Each named move below is a turn or a mirror, shown by a few rows before and after it. Which moves, in which order, take the first row of each later pair to the second? The first pair is answered.
move k781:
[ -3  -8  24  -1  23   3 -16  10  -5  -1 -29 -20  14  -6   0  -3   3   6
   7  -7  -3   0  -6  12  -1   9  -9  -8  -1   4  -2   9   6   3  -2   4
 -16  -3]  ->  [ -3  -7  26  -4  23   3 -13   9  -3   1 -29 -21  12  -5  -4  -3   4   5
   7  -8  -2   1  -7  11  -3   9 -10  -9  -3   1  -2   8   6   2  -2   9
 -17   1]
[  4  -2   6  -3  15  17  -1   8  -4   7 -13  -7   8 -10 -11   7   2  -7
 -11  -1   4  -2   4   1   6  15  -2  -7   0   6  -5  16  -3   9   4  24
 -10 -15]  ->  [ -9  -7  22   2  -1  18  -1   9  -3  -4 -11 -11  -1  -9  12  -6   2  -8
   4  -2  -9  -3   5   4   1   9  -2 -24  -1   6   2  -3  -2   8  -1   9
   3 -12]
[  2  14 -41  15  15  26  11 -21   2 -10  15  21 -24  -2   9  12  -5  10
 -16  20 -14  -1  -5 -24 -20  -2   4   9 -16   6  -3  16  -2 -10   3   2
  21   6]  ->  [ -5   9 -30  16  10  28   9 -20   1 -19  18  22 -30  -3  19   5  -8  10
  -7  21 -23   1  -5 -21 -23  -9   5  -3 -17   4  -2   6  -4 -10  -1  -8
  28   7]
[ 15  -3   4   7  23  15 -16 -13 -17 -20 -17  -5  -2   3  -8   4  -2  12
  -6   1  -9  -7 -25   4  -3  14  -1  -6 -25 -15  -4  24  14   4  14  -7
 -12  -1]  ->  [  7  -5  15   9  16  19 -18 -13 -17 -25 -13  -8  -9   2   3  -4  -6  13
   1   5 -15  -9 -24   7  -1  14   1 -15 -26 -18  -5  17  10   2  11 -13
  -5  -1]
move k791:
[ -2  20 -32  24  14  -5  17  -7  15   0  -2  22 -10  -6  -5  13   2   6
   3   4   5   8  16  -8  -5   4  18  18  -3  11 -13  20   6  10  16  -8
  12  -8]  ->  [-13   8 -19  32   9  19  12 -18   6 -10   5  15 -20  -1  19  -3   4   7
   4   4 -12  -5   5 -11 -18  -6  18  -6 -16   9  -7  14   4  -6  12  -8
  29   1]
[ -3  -7  -3  13  14   2  -1  19   5  -5 -21   3  10 -18   0   7 -10   6
   8   3  12  11   8  10   4  -7   4  13   9 -14  -9  -3 -18  19  11 -10
  18  16]  ->  [-11 -13   5  14   8  13  -1  11  -2 -14 -17  -1   5 -15  13   0 -14   5
  11   0   3   4   5   6   1 -12   2   0   0 -15  -4  -7 -19  11   6 -12
  26  23]
[-19   7 -12  -2  -4  -8  25  15  16  24   1   2  -9  -3   6  -1  -2 -10
  -1   1  11  33  -5 -15  -3 -11 -14  18   9  19  10   3  18  21   0  20
   6   9]  ->  [-29  -2   1  -1 -11   9  20   7  12  17   4  -5 -13   3  24 -13   2  -8
   0   1  -1  26 -14 -16 -13 -18 -15   1  -2  14  15   0  16  11  -4  22
  17  18]
move k789:
[12  3  1 -5  4 12 -3 -1 -2  3  0 -2 -2 -1 -1  2 -1 -8 -6 -4  4 -6 -4 -1
 -1  0  0  1  2 -9  1 11 -4 -8  5  6  1  0]  ->  [ 10  10 -13  -2  -5   1   2   1   6   0  10   5  -5   0   2   1  -4  -4
   2   1   3  -2   0  -5  -1  -6   2   9   7  -8   3   5  -2  -6   3  -7
   9   0]
[  0   4 -10  -6   3 -42 -13  -3  16  -7   3  20   5  10 -24  30 -10   3
  16   6  17  13  16   4  12  19  -2  10   5   2  -7   3  23  23  -8 -20
 -14   6]  ->  [  5 -10  16 -22  25 -21 -26  -3   8   0 -15   6  19  11 -33  31  -8  -2
   5  -4  16   1   5   7  12  27  -6   2   1   0 -10  18  17  17  -5   7
 -28   8]
[-21  -5 -31  -1  -3   1   7  10   6  -3   5   8 -15   6 -16 -10 -24  16
  25  16   7   6  10  -1   1  -8  12  29  -4 -20   2 -15   1  23   1 -14
   3  16]  ->  [-14 -20   0 -16  27  32 -10  11  -3   0 -17 -19   3  10 -29  -8 -13  12
   8   7   3  -6  -1   0  -2   3   9  10  -9 -21  -3   9  -3  13   7  21
 -14  17]
[  4 -40  29  12  40 -15   1   1   7   0 -32 -18  26  -7 -26   4  -3  -3
  -1   7  22 -16  -5  -1  -2   8  23   5 -23   8  -4  13  13 -22  -5  24
 -25   8]  ->  [ -9 -16 -13  34  -1 -55  22   3  16 -14  -3  13  -3 -10 -11   4 -17   0
  20  23  22   4  12  -1   3  -4  28  31 -12   5   1 -14  21  -8 -13 -19
   1   9]
move k765:
[  0  -6  10   6   3  -7  -2 -12   0 -13   1   0  -5  15   4   0   3  15
   5   2  -7  -4 -16  -3  -9  -4   3   9 -12  -6  -4   2  13  -8 -12 -15
   4  26]  ->  [  3 -10  14   0   1 -16  -5 -10   1  -9   1  -5  -4  19  -3   1   6  10
   9  -1  -2  -2 -15  -4 -10   0   3  15  -6 -11  -3   5  13  -5 -14 -17
   3  27]
[ 20 -18 -15 -11  -9  10  21 -22   0 -14  46 -23  -8  -8  -1   9  -2 -11
 -21   6 -15   4 -15   5   8 -17 -24   0 -14  11  22  10 -10 -16  -8  16
  36  22]  ->  [ 23 -25 -11 -19 -23  -7  19 -20   1  -6  49 -27   1   0  -8   9   1 -15
 -16  -1  -8   7 -14  11  14 -23 -21   3  -7   5  25   2  -4 -15 -12  10
  30  22]
[  3 -11  -7  -4   2  38  -9 -19 -23   6  13  -9   4   8  22 -17  11  -9
 -13  -1 -16 -13 -13 -10 -16  -7   2 -28 -19  -7  19   9  -8 -25   9  24
  13   2]  ->  [  3 -16   0  -8 -19  18 -12 -19 -24  16  21 -16  11  18  21 -21  14 -19
  -4 -14  -7  -7 -17   0 -16 -16  -1 -24 -15 -12  24  -5  -4 -28   4  11
  13   5]
move k146:
[ -4   8 -24  -9   6  11  11  15  -5  11  15   0  13 -17  -5  11  -4  -5
 -24  -4  27   9  17  -6   9  18 -13   0  10  -4   6   5 -21  -5  18  23
 -20  -8]  ->  [-13   7 -28   5  -7 -22  14  15   4  -4  20  14   2  -8  -6  12  -9   9
  -3   7  26  15  16  -3  13  15  -6  27  11 -11  -6  -9 -16   9   5 -13
 -12   8]
[ 10 -10  15   1   2  11  -7   6  -4  -3 -12  -2   3   2   6   9   0  -8
  -6  -7  -8 -12 -12  -1  -6   2   4 -12  -8 -13  -2  -2   6   5   0  14
   0   9]  ->  [ 11   3  -8   9  -1   9   1  -5  -4  -2   0  12  -4   5   9  16  -4  -4
 -12  -5  -7  -8 -12 -10 -11  -4   6  -1  -7 -15   3   1   3  -2  -2  11
   6   9]
[ 12  20 -11   0  -1 -13  -6  -2 -14  32  14 -11  12 -17 -10  21   3 -12
 -22 -18   4   7  21   0   3 -10  13   0  11   4   7  23  -9 -19  19  22
   0 -21]  ->  [  5  16 -11  16 -16 -52  -1   1   0  13   9   3   1  -8 -12  22  -2   2
  -1  -5   4  11  20   6   5 -17  21  26  16   0  -7   2  -1  -2   5 -23
   9  -3]
[ 13  22 -11   4  -2  -4 -10 -16   2   2  -5   9 -31   3  -4  11   5   2
  -2  14   7  -2  -4   0  -4 -14  -9   9   7  -9  12  -6   6  12   5   1
  11   6]  ->  [  8  11  22  -3  -2  -7 -14  -3   2  -8 -21  -2 -22   3  -4   2   4  -2
   9   6   4 -11  -4  16   4  -8 -12   3  11  -9   6 -16   5  15  -2  -4
   2   4]

(2 to 3 moves a pair)
[ 15   1 -35  15  11   7   7 -24  -5 -12  16  19 -13   9  -7  18   1  15
 -14  13  -3  -3 -19 -26  -5  -8   5  31  -6  -3  -5  23   2  -8   3  -5
   9  17]  ->  [  2 -12   6   0   8  45  -2 -14 -20 -15   5 -10  -8   1  23 -11   4  -5
 -10  -2 -24 -16 -15 -17  -9  -6  -5 -23 -11  -2  13  13  -8 -22   6  15
  13   3] => k781 then k146 then k146
[ 25   4  39   0  -3 -31 -23  18  18 -15 -30  17  17  -5  -9  10  -2  12
  -7   6  20 -21  18  32  -2   6   1  41   6  -8 -23  23  15  20  17 -17
 -25  27]  ->  [ 35   8  34 -16  11  12 -29  12   5   5 -28   2  26 -16  -6   9  -1  -4
 -31  -4  19 -23  20  26 -12  10  -5  10   2  -4  -3  44   7   3  35  25
 -33   5] => k789 then k146
[-13 -12   4   4 -12  13   4  11   1 -21  -8   6 -25  -7  14 -20   1  13
 -16  21 -37 -10   3   1  -8  15  -2 -22  -9  15   1  10   5  30   4 -16
  22  -3]  ->  [  2  -4 -19   0 -13  25   2  -8 -10  -1  15   3 -17   1  14 -15   4   5
 -34  12 -32  -5  -3 -10 -17   2  -4 -27 -17  12  21  23   5   4  10   3
  24  -2] => k765 then k789 then k146
[-10  -7  22  -1  37 -13  -3  17  12 -22 -45   5   9 -15   5  -9  -3  14
  10  24  -8  -8  -3  18  -1  27  -7   7   8  -3 -24  13  -3  42  -9  -1
 -28 -18]  ->  [-22  10  -6  10   6  12   9   9   2 -28 -11  15 -20 -28  52 -30  -9   4
  12  30 -29  -3   2  10 -13  10 -10 -26  -1   1  10  -4  -5  27  -4  -3
  11 -34] => k146 then k781 then k789
[-12  -9  35   9   3  11 -10  -9  -5   3  -3 -17  11  10  24 -22  -1   2
  23  -6  -8  -7 -24   4 -17 -25  16  -5  -6  -2   4 -12  -2 -26   9 -12
  32  12]  ->  [ -7  11  -5  20 -12 -16   3 -12  -1   6  15  11   1   6  19 -10  -8   7
  23   6   0   7  -9   0 -10 -29  19  24   4  -2   4 -16   4 -16   9 -33
  38   9] => k781 then k789 then k781
[  2   2 -28  -9  -1  -8   1   8 -29  -9  -4  11   9  15   2  11   3 -19
 -23  -7  -3  -3   6 -13  -7  -4  15   9 -16   8   7  15  -1 -19  -8  -9
  13 -13]  ->  [ -6  -8  -2 -13  -8  -2  -3  15 -32 -17  -9  -1  10  12  14  -7   1 -24
 -15 -13 -10 -10   1  -2  -5  -3  12 -11 -18   7  10   4  -2 -15 -10  -6
  16 -14] => k781 then k146 then k146
[  5  -5   6 -13   4  16  -7   4 -15 -10  -9 -10 -10 -21  20  -5  -4 -11
  -4  -2  -5 -15   3   2 -12  -5   0 -27  -8  -7   8  -2 -10   7  15  13
   0 -16]  ->  [  5  -9  16 -20 -11  -1  -8   5 -17  -1  -1 -15  -2 -12  17 -14   0 -19
   3 -11   1 -12   4   9  -6 -12   3 -19  -1 -10  16 -11  -4   3  13   0
  -4 -11] => k765 then k765
[ -8   1  51   9  19   9 -10 -21 -13   8 -15  -5   2  23   1 -19   7   5
  15  -9   3  -3 -24  10  -5  -2   3  -7  -3 -14  -8 -10 -10  -6 -14  -6
   1   3]  ->  [  9  26  -3  18  33   4   1 -26  -1  16  -5  25  -2  14 -22   7   2  18
  -3  10  17   8 -15  -5  -7   1   5  26   1  -9 -16  10  -8   3  -4   2
  -1  -2] => k789 then k781 then k765
[  5  11  27 -12  11  -1   5  16  -3   5 -11   4   4 -16   0  -7   8  -3
   1 -10 -14   6   8   7   4  17 -11 -20  12   5  -1  10   1  16  -5  22
 -14 -20]  ->  [  2  18  13  -9   0  -4   9  19  -3   6  -2   7  -1 -22   4 -10   6  -9
   3  -7 -13  11  14   9   4  14 -11 -20  17   4   5   3   3  19  -8  16
  -9 -24] => k789 then k146 then k789
[ 14   8  -6  -3  -4  -2 -12 -11   5  27  -5 -16  17   5 -13   1   6  -4
  -9 -14  14  -6  -3  -9  -7  -5 -10 -10   9   6  20  17   6 -14   7  17
  -5  -7]  ->  [ 16   0   0  -1   2  -8 -16 -13   8  21 -10 -13  15  14 -20   4  11   8
  -5 -13  15 -10 -10  -7  -9  -7  -6   2   6   6   9  19   7 -12   0  11
  -6   8] => k146 then k789
[ 11 -23   5   5  17  30  -5 -24 -12   4 -31  -7  -5  15   5  -7 -20   9
  -7  -2 -15 -10 -26 -15  10   3  -9  -2 -18  -2  -9  15  -7 -28 -13  22
 -12  19]  ->  [  8 -27   7  16  17   2  -1 -23  -3  -5 -36  -2  -7  21  -6   4 -23  22
   1   6  -9  -6 -30 -12  12   1  -3  19 -14  -7 -24   7  -1 -15 -21   3
 -11  31] => k146 then k146 then k781
[ -3  13 -29   3 -13   1   2  -5  -2   8  15   5 -11  -4   4  -1  -8  -4
  -2   1   6  10   2  -9  -1 -11   5   2   5  -3   8  -4   0 -10   7  -2
  11  -7]  ->  [ -9   7 -12   4 -17   8  -1  -3  -6   0  11  -1 -15  -4  17  -9  -3  -5
   2  -1  -3   5  -1  -4  -3  -9   2 -14   0  -3  12 -12  -2  -6   4  -6
  17  -8] => k789 then k781 then k789
[  2   3   7  -5  31  35   1   7  14  11   8   0  12   5   1   0   9  -6
 -16   1   1 -12  -7  -6 -16   7  16  -7  -7   8  15   6 -10  -5   9  21
  -2  -4]  ->  [  4  -2   6   4  37  22   0   0  19   4   7   8  11  16  -8   8   9   9
 -16   8   2 -12 -13  -9 -20   3  22   9 -12   3   3  10  -7  -6   4  12
   2  11] => k146 then k789
[-13   7  -5  16   5   5   8  -3  12 -23  -7   9 -26  -9  12   0  -3  10
   8  20 -14  -4   8   0   3   0   4   3 -10   0 -13  -5   9   6   3  -9
  13  -3]  ->  [-10  -7  27  -1   3  19  -2   5   4 -10 -15 -16  -7  -8  17 -13   7  -6
   9  -4 -13 -12   8  13   5   0   0 -24  -7  -5   2 -11   2  -5   5   5
   3 -13] => k765 then k146
[ -9   4  22 -12  13   1  -8  38   7   1 -21  -1  13   6 -21  25   2   9
   2  -6  -1   4  24  -3  16  28 -21  23  12   0 -10   9  15   1  11  -7
 -25  23]  ->  [-14  10  17  -8   0 -12  -4  41  10   1 -13   9   8  -1 -17  19  -3   3
   9  -3  -2  12  34  -2  16  25 -20  22  17  -2  -8  -3  15   5  10 -21
 -19  16] => k146 then k789 then k146
[ -6 -19  26  -7  -8   4 -18  -9 -17  21  11 -16  19  15   5 -25   8   8
   2 -21   2 -16 -14   0 -12 -17 -13 -11  -6   1  14  11   6 -19 -11   4
 -10  18]  ->  [ -6 -20  26  -2  -8  -7 -16 -17 -15  15  11 -11  15  22   0 -20   6  15
   4 -14   3 -16 -16  -1 -16 -18 -11   1  -7  -2   2  12   8 -15 -14  -6
  -7  29] => k146 then k146 then k789
